Where one turn sends some rows of the set: a few examples, then the rows asked
k865: [-2.01  0.28 -0.56  0.39 -0.85  1.81  0.46 -0.37 -0.22  0.01 -2.21  2.42
 -0.87 -1.95]
k748: [-0.89 -0.94  2.72 -1.49 -0.09 -0.89  0.39 -1.12 -1.39 -0.47 -1.08  3.00
  1.74 -1.88]
k214: [ 0.11 -1.67 -0.51  0.40 -0.14  3.40  0.23 -0.60 -1.26  0.56  2.09  0.47
  0.27 -0.22]
k915: [ 1.42 -1.90 -0.39 -0.70  1.25 -0.64 -2.36 -1.20  2.18 -0.10 -1.63  0.56
  0.59 -2.83]
k982: [ 0.93 -1.84 -0.97  0.69 -0.08 -0.84 -0.03  0.50 -3.63  0.84 -2.17 -0.25
  1.08 -0.42]
k651: [-1.10  0.06  1.06 -1.64  0.63 -2.23 -0.05 -0.35 -1.85 -0.70 -0.78  2.32
  1.72 -1.53]
k185: [ 1.39 -0.76 -1.29  1.25 -0.09 -0.30  0.02  0.15 -3.41  1.56 -1.85  0.77
  1.57 -0.61]
k457: [ 0.48 -1.42 -1.01 -1.62 -0.41  0.43 -2.42 -2.98 -3.84 -1.14 -1.66  0.44
  1.17 -2.51]
k695: [-1.16 -3.24 -1.49 -1.42  0.34  1.17 -2.38 -0.57 -0.90  0.27  0.26  0.30
 -2.30 -2.61]
k465: [ 1.54 -3.62 -0.98 -1.53 -0.94  1.12  0.76  0.48  0.52 -0.38 -2.50  0.76
 -0.41 -0.24]
k339: [ 1.35 -2.68  0.29 -1.65  1.55 -0.54 -2.93 -1.48  1.59 -0.84 -1.22  1.28
  1.09 -2.16]
k197: [-0.84 -0.38  1.96 -1.18 -0.03 -1.95 -0.84 -0.96 -2.04 -0.78 -0.89  2.54
  1.96 -1.77]
k537: [-0.49 -2.24  1.91 -1.73 -0.57  1.53 -1.92 -0.16 -0.48 -2.19 -0.72 -1.13
  1.79 -0.75]
k403: [ 1.58  0.19 -0.89  2.38  0.74  0.04 -0.49 -2.48 -0.94 -1.92 -0.44  1.01
  0.30 -1.95]
k466: [ 1.41 -3.13  0.18 -1.77  0.68  0.06  0.80  0.30  0.63 -0.71 -2.26  0.10
 -0.70  0.37]
k773: [-1.00 -2.75 -1.58 -1.91 -0.50  1.41 -2.48 -0.41 -0.65  0.06 -0.21  0.70
 -2.69 -1.58]
k217: [ 1.22 -0.57 -1.65  0.21  0.19 -0.09  0.44  0.36 -2.84  1.85 -1.10  0.22
  2.08 -0.47]
k473: [-0.88 -0.48 -0.43 -0.64  0.44  2.05  0.57  0.03 -0.58  0.66 -2.42  2.63
 -1.69 -3.00]
k997: [ 0.34 -1.00 -0.68  0.63  0.88  4.15 -0.84 -0.66 -1.35 -0.40  0.77  0.73
  1.30  0.33]
k591: [-0.96 -1.90 -2.14 -1.82 -0.89  0.99 -1.81 -1.02 -1.15 -0.87  0.67  1.13
 -2.63 -1.91]
k738: [ 0.96 -2.61  0.06 -1.42  2.93 -0.54 -2.06 -1.31  1.25 -0.87 -1.03  1.72
  0.75 -2.48]
k535: [ 1.03 -2.19 -2.25 -1.02 -0.64  0.03 -1.48 -2.74 -3.61 -0.77 -0.10  0.68
  1.97 -2.18]
k815: [ 0.73  0.03 -0.62  2.62  0.42  0.77 -0.66 -1.03 -0.70 -1.37  0.83  0.70
  0.33 -3.27]
k74: [-1.79 -1.56  1.04 -2.32 -0.11  0.97 -1.70 -0.82 -1.18 -1.24 -1.01 -0.90
  2.69 -0.01]
k12: [ 0.27 -1.11 -0.35  0.96  0.06  3.78 -0.10 -0.16 -1.24  0.09  1.20  1.18
 -0.06  0.33]

k197 moves to k12
k457 moves to k865
k915 moves to k982
And these:
k466 moves to k535
k214 moves to k738

Where one turn sends some rows of the set: a few examples, then the rows asked
k940: [-1.87  2.00  0.75  2.37  1.24 -2.50 -1.85  3.07 -2.00  0.15  0.27 -0.40
 -1.16  1.59  1.89]
k573: [-1.34 -1.17  2.12 -1.05 -0.26 -3.74 -1.68  3.02 -0.82 -0.16  1.82  1.08
 -0.78  2.47 -0.63]
k322: [-0.30 -0.20  0.54 -1.29  1.04 -0.45 -0.91 -0.23 -0.47  0.48  4.24 -1.70
 -1.41 -0.65  0.16]
k818: [ 1.20 -0.48  1.09 -0.46 -0.02 -2.39  0.86  1.45 -0.13 -1.02 -0.22 -1.21
 -1.22 -1.30  1.96]
k877: [-2.44  1.24  0.43 -1.98 -1.59 -1.09 -0.03 -0.25 -1.80  1.41  1.26 -1.21
 -0.91  2.28  2.26]
k267: [ 0.40 -0.35  0.11 -1.70  0.69 -1.16 -0.02  0.37 -1.56  0.54  4.33 -1.47
 -1.72 -0.75  0.91]
k504: [-3.21 -0.06  0.35  0.53  1.64 -3.10  0.14 -0.07  1.15  0.51  1.46 -3.25
 -1.41  0.76  2.21]
k101: [ 0.03  0.89  2.42 -2.11  1.13  0.00  0.77  0.13 -0.68 -0.53  3.47 -2.27
 -0.31 -0.34  1.10]
k247: [-2.45  2.42  2.68 -0.10 -0.20 -1.99  0.37  3.24  0.04 -2.90  1.37 -2.08
  0.48  0.63  0.83]
k817: [-0.86  1.04  1.30 -0.53  0.64 -3.28 -1.42  2.07 -1.46  1.87  0.56 -1.85
 -2.19 -0.99 -2.38]
k388: [-2.73  0.12  1.92 -0.20 -0.49 -2.24 -1.78  1.97 -2.16 -0.95  2.13 -3.82
 -4.53  1.59  0.72]
k979: [-1.50 -0.55 -0.82  0.52  0.85 -1.74 -1.74  0.08 -1.11  1.06  4.01 -0.26
 -1.28  0.50  0.16]
k669: [-0.10  0.66  1.96 -0.90 -0.81 -0.93 -0.32  0.57 -3.08  2.39  0.06 -0.20
 -1.42 -0.39  0.60]
k566: [-2.14 -0.99  3.81 -1.06  0.89 -0.09 -2.03 -0.36 -1.51  0.41  2.15 -2.17
 -0.83  2.15  0.47]
k498: [-1.05 -1.15  0.80 -1.41 -0.16 -2.10  0.04  5.12  0.69  1.03  1.36 -2.78
 -2.24  1.45 -0.03]
k253: [-1.55  0.52  0.05  1.71  1.50 -3.12 -1.80  1.23 -1.97  1.12  2.37  0.90
 -0.81  1.48  1.05]
k567: [ 0.67 -0.12  3.17 -0.02 -1.54 -2.07  0.06  2.18 -2.45  1.17  1.09 -2.01
 -2.03  3.30  0.87]
k215: [-1.29  0.97  2.91  1.55 -0.68 -4.44 -0.66  0.75  0.17 -0.65  1.52 -1.48
 -3.06 -0.66 -0.52]
k456: [-0.51 -0.52 -1.40  0.47  1.28 -2.47 -1.34  0.88 -2.05  1.01  3.54 -1.28
 -1.55 -0.05  0.36]
k569: [-1.21 -0.67  2.73 -0.82 -0.37 -2.41 -3.08  2.02 -0.32  0.88  2.46  0.54
 -1.98  2.25 -0.99]
k764: [-1.86  2.79  2.81  1.95  0.47 -1.72 -0.79  4.04 -1.21 -0.92 -0.03 -1.04
 -0.87  0.68  1.18]
k845: [-1.05 -1.20  2.49 -1.58  0.94 -3.95 -0.85  3.95 -1.50 -1.04  0.75  0.16
  0.25  1.99  0.45]
k256: [ 0.40  0.83  1.39 -1.09 -0.75 -3.80  1.18  1.07  0.49 -0.68  0.91 -0.25
 -1.26  1.52  3.33]
k546: [-0.39  0.79  1.79 -2.51 -0.01 -0.95  1.39  0.94 -0.58 -0.24  4.38 -1.86
 -0.98  0.14  1.47]
k88: [-2.42 -1.25  2.17 -2.24  1.67 -1.10 -1.58  2.55 -1.00 -2.67  0.38 -2.98
 -0.19  0.66  1.04]
k32: [-1.51  0.50 -1.12  1.88  1.73 -3.08 -2.08  1.81 -2.26  0.89  1.86 -0.81
 -1.31  1.32  1.08]
k58: [-3.16 -1.58  2.95 -1.46  0.92 -0.23 -1.59  0.54 -1.46 -1.19  1.41 -3.27
 -0.17  1.45  0.87]
k63: [-3.18  1.92  0.28 -2.15 -0.26 -2.66 -0.98  0.67 -0.37  0.32  1.87 -4.05
 -1.53  1.45  0.09]
k996: [-2.03  0.00  2.01  0.31 -2.33 -2.25 -0.96  1.61 -2.33 -0.32  2.13 -2.87
 -2.90  3.84  1.25]
k897: [-2.20  2.93  3.66  0.39 -0.16 -1.61  0.78  3.55 -0.18 -1.71  1.54 -2.36
 -0.45  0.28  0.37]
k800: [-1.15  0.46  3.06  1.58 -0.08 -1.96 -0.77  0.18 -0.59  0.09  0.67  0.00
 -3.49 -1.14  1.74]
k922: [-3.14 -1.96  0.79 -1.24 -0.05 -2.23  1.49  4.32 -0.93  1.11  1.68 -2.18
 -1.55  1.62  1.82]
k803: [-1.95 -0.55  2.92 -0.71  1.77 -1.89 -0.71  2.27 -3.25 -0.14  1.39 -3.21
 -4.22  0.02  1.35]
k993: [ 1.51 -0.24  2.67 -0.82 -0.09 -2.06 -0.20  4.25 -0.77  1.52  0.68 -2.59
 -2.55  1.89 -0.19]
k744: [-1.52  1.57  1.92 -1.73  0.58 -2.65 -0.46  1.71 -2.01 -0.35  0.32 -3.88
 -1.73 -1.60 -1.33]
k91: [-1.31 -0.63  3.80 -0.96  0.51 -0.85 -2.99  0.46 -1.05  1.23  2.48 -0.54
 -2.24  2.24 -0.44]
k455: [-1.66  2.36  3.30 -1.65 -0.28 -1.48  1.74  2.18  0.10 -1.14  3.58 -2.67
 -0.35  0.62  0.84]
k87: [-1.07  1.11  2.60 -1.69 -0.27 -1.86  0.79  2.05 -3.59  0.00 -0.89 -0.73
 -0.91 -1.05  1.41]
k666: [-3.35  1.63  0.78 -1.86 -0.85 -2.97  0.58  2.18 -1.83  0.61  0.24  0.05
 -0.66  1.87  2.66]
k652: [-1.37  1.72  3.14 -1.63  0.32 -0.97  1.60  1.36 -0.18 -1.87  2.49 -2.50
  0.95  0.74  1.40]
k218: [-1.09  1.73  1.32  1.58  1.88 -3.12 -1.88  2.93 -1.92 -0.18  0.69  1.00
 -1.22  1.15  1.29]
k587: [-1.24 -1.06  2.45 -2.39  1.96 -2.82 -1.17  3.74 -1.56 -2.07  0.03 -1.45
 -0.08  1.08  1.05]
k644: [-2.67 -1.57  2.50 -1.00  1.61 -1.97  1.26  2.74 -3.36  0.94  1.23 -2.20
 -2.35  0.88  2.52]
k180: [-0.73 -0.92  0.63  0.39  1.08 -3.02  0.30  1.00  0.74 -0.45  0.79 -3.56
 -1.02 -1.53  0.55]
k739: [-1.65  2.45  2.18  1.00  0.95 -2.69 -1.33  4.00 -0.56 -2.35  0.31 -0.47
 -0.75  0.31  0.64]
k193: [-2.48  0.48  1.81  0.83  0.97 -1.75 -0.21 -0.54 -0.09  0.84  0.98 -0.67
 -2.46  0.73  3.99]
k425: [-3.71  1.99 -0.19 -1.38  0.17 -4.43 -0.99  2.69 -0.11  1.03  1.24 -1.86
 -1.49  1.58 -0.33]
k990: [-1.15  1.55  1.85  0.05 -0.74 -5.43  0.29  0.76  1.16 -0.83  2.17 -1.45
 -1.97  1.99  1.08]

k388 moves to k996
k979 moves to k253
And these:
k669 moves to k817
k193 moves to k800
k940 moves to k764
k569 moves to k573

Where one turn sends some rows of the set: a few examples, then the rows asked
k468: [ 0.37  3.14  1.07 -0.18  1.01 -0.65 -2.71  2.27  1.63 -0.73 -0.91 -0.83
  0.55 -2.19  0.37  0.38 -4.15]
k100: [-0.38  2.28  0.53 -0.74  0.59  0.07 -0.76  1.92  2.72  0.04 -1.57  0.87
 -0.96 -3.28 -2.02  2.87 -3.75]
k254: [-0.33  3.48  0.78 -3.00  0.05 -1.51 -2.58 -1.58  1.95  1.76 -1.70  2.13
  0.67 -0.25 -0.90  0.74 -0.72]
k304: [-1.45  1.19  1.05 -1.38  0.57 -0.65 -2.83  1.52  1.17  1.57 -1.02  0.64
  1.56  3.48 -0.88  2.89 -1.41]
k269: [ 1.00  0.81  0.52 -1.99 -0.70  0.56 -1.94 -2.22  3.61 -0.85 -0.41  0.88
 -0.38 -2.14 -0.46  3.23 -1.71]
k487: [ 0.19  1.59  0.59  0.97 -0.66  0.12 -4.33  0.64  2.64  0.87  0.03 -1.30
 -1.25  0.57 -1.99 -0.85 -2.17]
k377: [-0.99  0.83  1.43 -1.09  0.93 -0.54 -2.29  0.28  4.09  2.17  2.20  1.26
 -0.17  0.17  2.78  2.41 -1.41]
k605: [-1.21  1.29  0.99 -1.67 -0.95 -1.43 -2.26  1.94  2.21  2.31 -0.67  2.80
 -0.16 -0.88 -1.45  3.82  0.74]
k734: [ 0.65 -2.36  0.97 -1.20  0.13 -0.90 -3.36  0.52  1.96 -0.83 -0.39  1.19
 -0.35  0.69 -0.60  3.42 -2.95]
k851: [-1.32  2.06  0.82 -0.90  1.22 -1.73 -3.41  2.65  0.53 -0.04  1.38  1.02
 -1.68  0.62  1.22 -0.12 -1.80]
k509: [ 0.20  0.53 -1.06  0.11 -0.40 -1.69 -1.88  4.07  1.71 -0.55 -0.54  1.47
 -1.48 -0.84 -1.69  0.94 -0.74]
k762: [-1.95  2.54  0.35 -1.28  0.00  1.13 -1.98  0.46  0.18  0.01 -1.19  1.51
 -0.49 -3.60  0.12  0.20 -1.43]
k707: [ 1.83 -0.13  0.31  0.89 -0.99 -0.91 -1.32  0.18  0.13  1.04 -0.49  0.66
 -0.76  1.96 -0.79  0.88 -0.58]
k234: [-1.65  3.04  0.95 -0.64  0.47 -0.82 -2.64 -1.03  3.91  2.25 -1.39  0.92
  0.01  0.45  2.69  1.89 -2.85]
k624: [ 1.76  0.14 -0.67 -2.66  0.63 -0.31 -2.00  0.38  4.76  0.72 -1.32  0.80
 -0.96  0.05  1.42  1.36  0.20]
k469: [-1.09  0.19  0.00 -1.86  1.53  0.02 -3.56  3.45  3.36  0.56  1.48  2.35
 -1.01  0.81  0.06  0.17 -0.48]
k201: [-1.51  3.24  1.88 -0.33  1.56  0.90 -2.05  1.89  2.44  2.97  0.18  1.50
 -0.26  2.42 -0.10  1.45 -2.43]
k555: [ 0.19  2.01  2.19 -1.10 -0.29  0.80 -2.21 -1.99  2.24  2.19  0.67  1.28
 -0.74  1.41 -1.95  2.84 -1.58]
k855: [-4.04  0.88  0.57 -0.91  0.85 -0.34 -1.75  1.58  2.99  1.65  0.65  0.99
  1.34  0.14  0.05  2.67 -3.74]
k154: [-1.94 -0.24 -0.18  0.64  0.50  0.44 -1.62  1.65  1.36 -0.72 -1.24  2.22
 -0.11 -2.73 -1.22  1.41 -3.81]
k422: [ 0.90  0.38  1.35 -0.47  0.25  2.16 -1.72 -2.57  1.72  0.47 -0.44  1.15
 -0.31  0.79  1.24  1.34 -1.81]
k884: [ 1.48  1.99  0.67 -1.11  0.28 -0.35 -2.84  2.60  0.07 -0.66 -1.42  1.13
 -0.26  1.40 -0.09  1.52  0.91]
k314: [-1.87  2.08  0.58 -0.44  0.59  0.94 -3.26  1.27  2.47  0.19 -3.22  2.02
 -2.34 -1.16  0.57  2.62 -4.50]
k148: [ 0.29  1.36 -0.29 -2.03  0.33  1.73 -3.44 -0.38  2.71 -0.30 -1.95 -0.28
 -2.27 -0.48 -0.29 -0.49  0.05]
k892: [-0.12  0.05  0.66 -1.08  0.26  0.17 -0.65  0.80  3.37  2.75  1.07 -0.65
  0.76 -0.34 -2.32  0.61 -2.39]
k881: [-2.48  0.06  0.89 -1.32  0.31 -1.29 -2.94  0.12 -0.36  0.75 -1.10  0.06
 -1.99  1.76  1.50  2.89 -2.67]
k561: [-1.94  1.58  0.81 -0.77  0.16 -0.17 -1.88  1.76  1.28 -0.94 -1.11  0.90
  1.57 -3.34 -0.42  3.55 -2.49]

k304 moves to k707
k201 moves to k884
k469 moves to k624
And these:
k881 moves to k487
k851 moves to k148
k509 moves to k269
k561 moves to k154
k892 moves to k605
k762 moves to k314

